In the rows, zero is written as 128.
Y: a few groups of rows, each row roughly a mix of its group's hidden directions:
Y (93 x 10):
[[100 149 142 157 147 105  80 139 116 132]
 [123 125 135 114 167 165 125  96 138  90]
 [150  92 151 102 150 150 147 104 130 100]
 [112 120 148 104 107 152 156 139 124  78]
 [140 143 108 127 116 105 136 188 104 137]
 [105 120 126  92 130 147 127 143 128  71]
 [145 138 117  87 111 121 133 127  73 116]
 [154 107 144 101  86 124 107 126  92 115]
 [118 131 173 152 152 145 144 160 125  99]
 [103  89 157 125 125 109 140  97 163 134]
 [151 138 141 166 159  98 150 118 149 152]
 [138 106 128 134  84 123 148 168 148 100]
 [108 106 160 136 122  95 146 106 170 122]
 [171 136 123  97 167 147 104 110 122 128]
 [128 122  90 147 109 123  91 169 137 146]
 [104 139 140 126  68 112 116 131 141 102]
 [147 135 113 131 153  95 118  85 120 164]
 [146  91 102 152 166 122 120 127 162 136]
 [145 175 133 154 138 145 116  97 138  99]
 [150 119 116 124  99 140 163 166 164 122]
 [154 142 130 149 188 121 152 130 140 121]
 [105 109 140 106 114 154  75 125 143 110]
 [ 98  85 131 153  94 120 148 128 140 105]
 [164 119  96 127 130 126  96 106 168 141]
 [175 161 126 101 138 149 152 117 137 147]
 [ 98  85 133  89 135 156 122 109 130 113]
 [116  99 183 147  99 137 115 140 125 118]
 [132 173 120 133  96 122 119 157 120  88]
 [147  89 124 104 154 114 111 101 111  95]
 [ 92 130 152  97 100 157 111 118 138 100]
 [106 117 146  88 114 140 127 110 119  78]
 [147  77 123 123 131 149 143  97 148 102]
 [134 115 113 103 182 158 138 141 114 108]
 [109  88 128  90 162 145 142 137 130 104]
 [109 120 151  89 108 154 143 113 129  86]
 [144 103 138 137 139 142 162 169 122  89]
 [109 155 127 106 135 131 158 135  73 118]
 [126 115 102 140 170 100 161 151 152 128]
 [139 137  83 131  88 124 154 154 134 150]
 [116 142 121 133 121 110  94 189 120 124]
 [ 97  97 110 142 151 151 147  95 151 143]
 [171  90 119 108 138 148 118 128 142  94]
 [ 85  90 136 158 104 114 139 112 128 111]
 [123 142  90 128 178 144 144 114  99 133]
 [124 112 146 128 141 111  84 101  92 101]
 [171 127 100  88 101 110 110 119 118 125]
 [ 86 162 144 130 142 134 166 142 102 123]
 [116 156 123 131 121 109 100 187 119 133]
 [118 125 167 149  95 134 105 128 173 133]
 [127 164  89 108 147 102 161 138 143 131]
 [104 122 145  87 116 133 116  95 119  87]
 [101 149 127 144  97 107 132 181 131 137]
 [ 90 105 146 101 105 132 125 115 149  87]
 [100  93 121  91  95 121 127 160 116 128]
 [131  98 125 115 139 138  66 109 142 137]
 [149  87 156 126 161 155 135 137 135  99]
 [124 134 155 158 105 111 122  82 158 142]
 [ 91 173 153 142 102 145 134 139 140 145]
 [128 157 144 152 143 107 180 139 106 118]
 [130 165 142 133 126 129 178 103 133 159]
 [126 148 122 170 121 128 141 183 132 145]
 [ 93 160 137 154 117 124  85 147 134 148]
 [ 93 149 130 134 156 117 177 152 116 122]
 [118  72 113 132 153 147 118 102 143 109]
 [106 167 118 138 117 123 147 168 141 164]
 [133 163 151 163 114 105 130 105 160 108]
 [103 150 160 143 155 100 125 123  97  98]
 [149 156 119 152 116 151 101  92 113 157]
 [156 132 117  93 103 136 107 110  82 123]
 [111 134 160 143 169 112  86 113 115 121]
 [117 156 137  98 103  99 163 154 110 114]
 [101 108 141 152  81 104 139 147 125 106]
 [146  95 123 122 143 145 118 117  69 122]
 [146 162  91 111 129 147 104  90 130 142]
 [120 186 131 128 124 119 141 146 121 169]
 [164  85 102 119 122 155 123 140 154 145]
 [ 99 149 144 141 144 108  75 110 122 140]
 [108 121 147 134  85 131 107  80 145 136]
 [155 137 125 106  90 144  86  99 122 133]
 [162  85  99 119 154 123 125 126  95 123]
 [131 104 141 146 130 168  99 164 157 136]
 [103 178 127 137 120 118 145 150 126 168]
 [ 92 124 144 156  83 105 156 134 125 125]
 [117 146 146  99 104 121 148 143  77 112]
 [129 118 132 133 135  80 160 174 138 134]
 [120 121 138 137 155  98 122 142  93  79]
 [133 155 128 147  90 146  96  90 121 145]
 [133 148 101  93 133  98 165 145 102 118]
 [111  71 132 143 121 124 118 108 126  91]
 [135 107 119 110 178 122 155 167 121 122]
 [ 88 166 166 129 107 146 139 130 110 126]
 [ 99 125 140 153  83 114 171 129 136 131]
 [134 107 130 119 168 136  96  83 110 117]]

the three rows of each list that fit no group, in list order (the others fit one group, some only roughly):
    j_404: [109 124 124 114  88 160  93 100 113 145]
    j_962: [120  99 156 141 119  96 151 168 150 119]
    j_702: [100 164 156 119 101 108 159 151 137 120]
    j_619: [124 138 154 150  70 118 116 139 147 109]
    j_656: [113 135 169 140 114 139 139  72 122 133]
    j_800: [148 169 107  93  91 122 116 109 122 134]
    j_743: [119 151 146 139  75 101 154 147 121 128]
    j_991: [126 139 149 174 165 104 112 154 116 124]
    j_165: [156 157  89  88 112 125 116 108 115 132]
    j_693: [ 97 157 134 133 148 115 131 116 114 183]
 | j_619 j_656 j_693
    j_647: [169  98 118  97 102 105 113 134 106 115]
    j_811: [120 118 113  95 157 177 119 125 113 101]
    j_886: [130 110 146 130 116 173 156 164 144 104]
    j_935: [ 91 139 139 146 109 129 143 120 170 165]
    j_95: [118 163 115 126 145 136 123 174 101 160]
    j_85: [158 127 133 136 165 126 148  89 136 165]
    j_278: [103 159 180 154 151 138 125 124 132 138]
    j_699: [123  76 156 136 140 115 138 118 152  96]
    j_438: [138  93 111  96 119 123 120 132 107  78]
    j_861: [ 94 178 133 121 100 119 123 106 129 152]
 | j_935 j_95 j_699
    j_871: [144 163 108  87  95 132 112 107 108 128]
    j_198: [120 151 157 146 153 135 109 101 144 173]
    j_729: [169  77 118 125 130 126  97 121 110 128]
    j_613: [144 169 106  84  97 121 118 116 118 131]
    j_369: [101 113 147 115  94 145 109  86 146 110]
    j_572: [121 162 130 139 114 157  99  98 163 147]
    j_741: [106  95 121 129  73 106 131 143 108 125]
    j_670: [158 115  91 143 124 115 157 172 122 118]
    j_148: [139 163  86 138  95 146 128 130 124 161]
    j_851: [105 142  97 109  98 102 128 141  99 160]
    j_893: [146 135 103 155 126 107 166 170 111 129]
 | j_741 j_148 j_851
    j_777: [158 144 120 110 111 129 125 187 140 112]
    j_818: [147 145 125  82 170 145 128 147 116 148]
    j_16: [119 124 115 154 169 165 104  98 127 144]
    j_321: [152  84 130 140 158 136 121 162 125  99]
    j_358: [119 114 118 108  95  96 141 179 120 131]
    j_841: [136 135 125 140  72 144  90 115 138 148]
    j_353: [ 93 160 162 127 119 145 105 102 145 150]
    j_532: [163  92 122 143  94 124 108 137 163 139]
    j_456: [149 119 143 140 122 169 147 145 167 158]
    j_348: [ 90 120 173 146 123 124 154 156 112 119]
    j_92: [113 122  99  90  94 126  88 111 124 116]
    j_870: [152  89 130 139 136 151  87  99 108 132]
 | j_818 j_841 j_532
    j_34: [ 75 140 141 156 105 100 124 140 113 139]
    j_579: [154  81 160 150 118 148 111 107 126 137]
    j_463: [145  82 113  91 113 153 129 127 135  99]
    j_249: [ 94 139 123 152  96 122 168 147 148 149]
    j_797: [ 75 115 148 151  96 150 139 132 130 141]
    j_386: [129 118 105 129  83 156 118 164 155 137]
    j_543: [142 124 105 125 117 121 122 155  91 179]
    j_650: [112 130 166 118  94 104 153 163 119 110]
    j_38: [141  93 131 144 140 162  96 104  95 130]
    j_997: [118 104 128 128 168 143 118  72 125 132]
    j_606: [ 98  85 130 136 169 150 151 139 119 133]
    j_629: [151 113 109 134 153 119 141 153 107 180]
 | j_579 j_797 j_606
    j_896: [172 113 126 107 145 129  89 146 122  98]
    j_746: [119 112 123 142  91 137 172 149 165 128]
    j_501: [155 106 104 110 152 144 101 162 151 108]
    j_727: [137 115 122 162 126 148 107 173 149 159]
    j_833: [114 145 109 148 160  89 168 116 139 134]
    j_15: [130 141 138 100 102 144 158 161 124  86]
    j_498: [125 160 118 117 177 135  98 118 114 158]
    j_225: [ 99 188 131 117 115 125 153 136 144 130]
    j_277: [124 174 131  92  89 106 137 139 139 126]
    j_122: [125 108 105 135 180 122 160 141 100 123]
    j_193: [168 151 122 147 128 127 164 141 100  97]
    j_3: [114 143 157 144 111  92 144 124 165  96]
    j_660: [125 111  86 100  87 133  95 135 136 126]
 | j_833 j_15 j_193
    j_954: [123 103 149 122 144 161 134  71 130 133]
    j_701: [141 137 145 130  93 144  85  99 159 139]
    j_914: [157 140 124 149 181 145 132 102 124 150]
    j_61: [ 83 104 108 153 116 132 148 149 158 140]
    j_21: [138 143 140 116  85 103 117 143 175 129]
    j_767: [131 135 138 127 176 130 149 130 149  79]
    j_915: [164 178 132 105 132 129 126 160 125 148]
    j_710: [145 145 115 147 100 130 112 125 101 181]
    j_979: [155 115 154 123 100 125 157  85 120 106]
    j_654: [ 85 138 145 149 143 135 100 171 138 121]
    j_79: [133 165 143 106  75 116 123 124 154 127]
    j_410: [108 101 141 142 124 136 155  70 128 129]
    j_731: [102 115 122 101 141 115 172 163 152 126]
 | j_954 j_654 j_731
    j_343: [ 98 187 123 112 130 127 160 132 118 129]
    j_9: [131  91 146 129 122 126 132  74 115  99]
    j_673: [125 176 132 111  92 147 104 101 134 137]
    j_106: [135 167 111  88 112 132 130 115  85 122]
    j_737: [ 96 169 117 127 155 142 160 126  97 127]
    j_672: [143 156  94 123 151 125 152 144 168 152]
    j_303: [169 159 157 108 117 118 132 100  99 122]
    j_71: [134  76 150 141 124 108 100 116 119  98]
    j_32: [155 116 117 133 156 120  87 100  92 117]
    j_326: [141 104 141 130  95 102 112 143 107  82]
    j_228: [153 138  99 100 128 146 106  98  87 131]
    j_130: [ 96 137 158 149  93  95 122 129 100 118]
 | j_672 j_71 j_32
    j_139: [143 163 132 102  93 105 128 167 122 144]
    j_674: [ 99 170 136 102  90 135 152 109 126 130]
    j_423: [104 133 118  87  77 133 128 102 136 123]
    j_539: [127 141 134 165 141 114 157 174 108 107]
    j_943: [121 152 123 108  88 135 180 113 125 135]
    j_946: [121 149 125 126 155 146 151  82 131 166]
    j_698: [133  99  90 105  93 145 139 102 142 109]
    j_441: [134  92  84 111  97 123  99 142 129 118]
    j_926: [ 94 106 142 106  84 104 130 144 145 110]
    j_773: [103 145 127 120 128  82  98  99 103 114]
    j_625: [101 141 123 172 128  87 111 125 104 147]
 | j_139 j_698 j_625
    j_895: [146 180 134 118 116 136 141 165 100 122]
    j_460: [120 144 137 167 161  87 106 132 109 139]
    j_616: [161 101 128 141 142 160 159 163 147 123]
    j_202: [163  83 125 133 123 143  87 107 115 129]
    j_126: [149  98  94 140 143 104  86 147 120 122]
    j_391: [127  91 151  96 143 157 112 111 132  93]
    j_927: [127 136 112 120 188 143  94 119 120 142]
    j_904: [127 120 131 140 147 136  75 111 152 166]
    j_734: [169 175 145 101 135 127 116 117 108 137]
    j_880: [ 92 112 175 117 128 118 137 117 157 102]
    j_696: [130 144 123 119 162 123 150 167 131  81]
    j_744: [176  82 119 126 153 147 137 134 138 129]
    j_700: [117 105 132 105 138 130  69 107 122 104]
    j_855: [112 188 153 140 110 125 141 149 113 125]
 | j_895 j_880 j_855
    j_844: [104 158 111 127 169 128  95 139 122 161]
    j_112: [ 99 104 149 112 128 104 149 140 158  88]
    j_828: [111 141 120 114  79 154  97 128 106 106]
    j_258: [153  99 133 145  99  97 131  98 140 162]
    j_478: [ 70 139 126 159 119 108 131 145 127 150]
    j_542: [122  82 143 141  96 126 149 107 135  93]
    j_78: [141  75 143 126 129 128 129 140  82 113]
    j_581: [156 130 119 112 135 128  91 181 130 110]
    j_536: [127 165 135 153 143 101 158 102 117 160]
    j_174: [128 117 128 128 149 154 162  75 143 145]
    j_214: [104 109 115  98 112 122  96 133 116  81]
    j_268: [122 147 119 153 109 145 139  68 136 143]
    j_524: [140 172 113 109 120 144 119 132 158 169]
    j_612: [111 170 130 136 106 138 118 112 176 148]
    j_286: [144 159 107 138  86 130 108 142  99 155]
 | j_258 j_268 j_524
    j_171: [132 135 148 120 115 162 189 136 139 127]
    j_120: [108 145 136 145 133 127  71 121 141 162]
    j_80: [146 149 110 150  97 121 109 140 104 174]
    j_48: [134 140 117 112 148 112 143 182 120  93]
    j_219: [168  84 120 136 152 150 128 140 153 145]
    j_634: [118 134 180 136 172 137 122 101 127 129]
    j_474: [133  93 130 149 136 107 123 142 185 131]
    j_74: [126 154  93 109  95 106 159 104 126 147]
    j_951: [111 115 103 129 177 155 120 106 150 151]
    j_553: [127 116 133 144 149  99 172  95 130 159]
    j_418: [124 140 139 155 165 128 161 165 158 126]
    j_10: [126 153 120 118 114 120 133 181 112  88]
    j_517: [106 148 121 141  71 132 108 106 135 149]
    j_361: [123 163 127 132  86 151  96 106 123 103]
 | j_553 j_418 j_517
    j_950: [103 106 146 144 128 122 138  69 108 123]
    j_142: [136 124 104 130 152  79  98 106 101 126]
    j_370: [131 161 145 104  78 141 102 111 117 127]
    j_82: [172 123 137 112  99 136 171 129 152 116]
    j_819: [151 166  94 124 151 128 103  99 105 134]
    j_966: [158 120 119  81  95 103 122 129 105 115]
    j_952: [ 84 150 124 153 106 112 142 155 136 158]
    j_596: [147 170 104 135 100 140 108 150  93 125]
    j_624: [155 103 144 153 183 120 121 139 119 117]
    j_604: [140 118 101 105 153 169 116 136  90 144]
    j_892: [109 123 163  99 104 123 110  95 127  92]
    j_175: [129  92 111 163 170 120  99 128 123 144]
 | j_819 j_892 j_175
    j_540: [101  93 143  99 146 139 134 104 151  95]
    j_458: [136 155  93  93 138 118 162 152 134 107]
    j_118: [106 118 157 125 111 101 144 129 164  86]
    j_169: [105 144 125 108  85 153 106 120 124  89]
    j_983: [138 116 102 113 144 118 148 179 102 151]
    j_802: [155 106 107 114 145 143  95 168 144 109]
    j_930: [102 177 100 119 154 133 157 117 127 138]
    j_399: [ 96 107 145 154  96 143 148 114 109  95]
    j_785: [153 129 102 125 158 158 119 128  93 164]
    j_675: [ 80  87 117 104 129 112 141 151 120 121]
    j_564: [145 148 149 160 166 117 140 111 131 167]
    j_292: [107 141 156 159 115 145 106 120 174 143]
 | j_458 j_399 j_675
    j_603: [137 130 152 105 151 129 129  69 138 146]
    j_839: [134 125 122 130 138 166 107  80 116 163]
    j_526: [141 158 100 107 143 142 120 173 148 151]
    j_207: [110 147 111 128 134  96  76 108 116 148]
    j_291: [112 122  98  95 102 113  82 116 117 116]
    j_372: [113 122 171 126 150 136 145 129 111  78]
    j_448: [ 86 153 102 149 118  89 134 131 121 149]
    j_563: [107 165 152 168 101 114 129 109 150 120]
    j_52: [143 133  86 146 104 128 119 145 145 175]
    j_827: [103 127 149 141 134 105 105  86  88 126]
    j_765: [137 152 119 110 111  84 177 139 130 130]
    j_186: [ 81 140 148 115 112 134  85 126 124 103]
 | j_448 j_563 j_765
    j_944: [141 164 104  84 109 130 124 111  95 126]
    j_332: [132 128 157 150 161 115 147 104 166 101]
    j_918: [140  94  98 116 160 166 132 118 157 131]
    j_187: [100 141 152 127 169 115  89 117 101 132]
    j_467: [155  90 106 116 115 123 118 141  92  93]
    j_180: [134 132 120 137 111  86 145 182 124 145]
    j_49: [182 123 124  99 142 138 100 142 126 102]
    j_208: [122 106 108 139 109 129 132 184 159 114]
    j_597: [120 100 125 141 127 166 153 174 145 114]
    j_73: [149 147 100 138 101 119 121 158  98 166]
 | j_187 j_467 j_597
    j_113: [143 170 103  88 101 103 134 127 140 127]
    j_958: [120 121 114 108 106 171  95 101 102 142]
    j_46: [147 111 153 173 157 148 115 111 148 148]
    j_932: [111 157 137 123  84 137 104 117 130  86]
    j_140: [164 110  91  95 135 112 123 124  94 120]
    j_333: [116 142 118 167 141  98  93 163 113 133]
    j_55: [129 125 128 146 193 146 126 131 152 147]
    j_129: [147 125 110 135 150 106 151 177 107 154]
    j_409: [105 100 124 142 174 105 145 151 149 143]
    j_444: [110  73 125  89 147 135 140 140 124 140]
    j_53: [154 171 148 109 140 119 111 105  92 138]
    j_492: [122 134 106 131 123 126 115 196 147 135]
 | j_46 j_55 j_409
    j_382: [138 112 117 148 154 104 164 140 157 164]
    j_723: [123 108 129 156 165 171 105 104 117 134]
    j_643: [117  89 119  93 141 173 118 111 115 129]
    j_216: [142  76 140 155 130 116 113 139 166 128]
    j_355: [139  97 116 121 159 157 143 167 157 128]
    j_447: [143 141 103 146 153 144 126 175  96 145]
    j_26: [113 140  99 134 133 142 144 172 163 157]
    j_308: [162  81 135 137 114 138  86 114 134 131]
    j_742: [117 105 152 147  85 117 164 105 126 110]
    j_889: [145  85 162 138  97 108 112 145 147 119]
    j_135: [103 187 113 107 133 126 158 131 124 129]
    j_57: [ 73 137 111 152 135 121 119 159 135 153]
    j_714: [152 140  95 128 133 146 119 152  82 157]
 | j_382 j_355 j_447
    j_792: [107 132 118 154 174 134 116 125 163 158]
    j_686: [137 132 103 125  93 132 110 151  92 168]
    j_377: [152 109 157 160 179 133 121 122 134 140]
    j_11: [118 108 113 114 104 136 137 166 116  77]
    j_213: [125 116 100 124 127 110  66 111 133 143]
    j_721: [171  96  98 161 151 123 120 112 129 130]
    j_384: [159 148 113 163 111  90 130 106 140 152]
    j_342: [143 130 140 166 115  87 140 131 142 170]
    j_158: [130 164 106 101 128 147 127 106  79 128]
    j_93: [138 173 115 118 136 144 156 140 145 170]
 | j_792 j_721 j_384
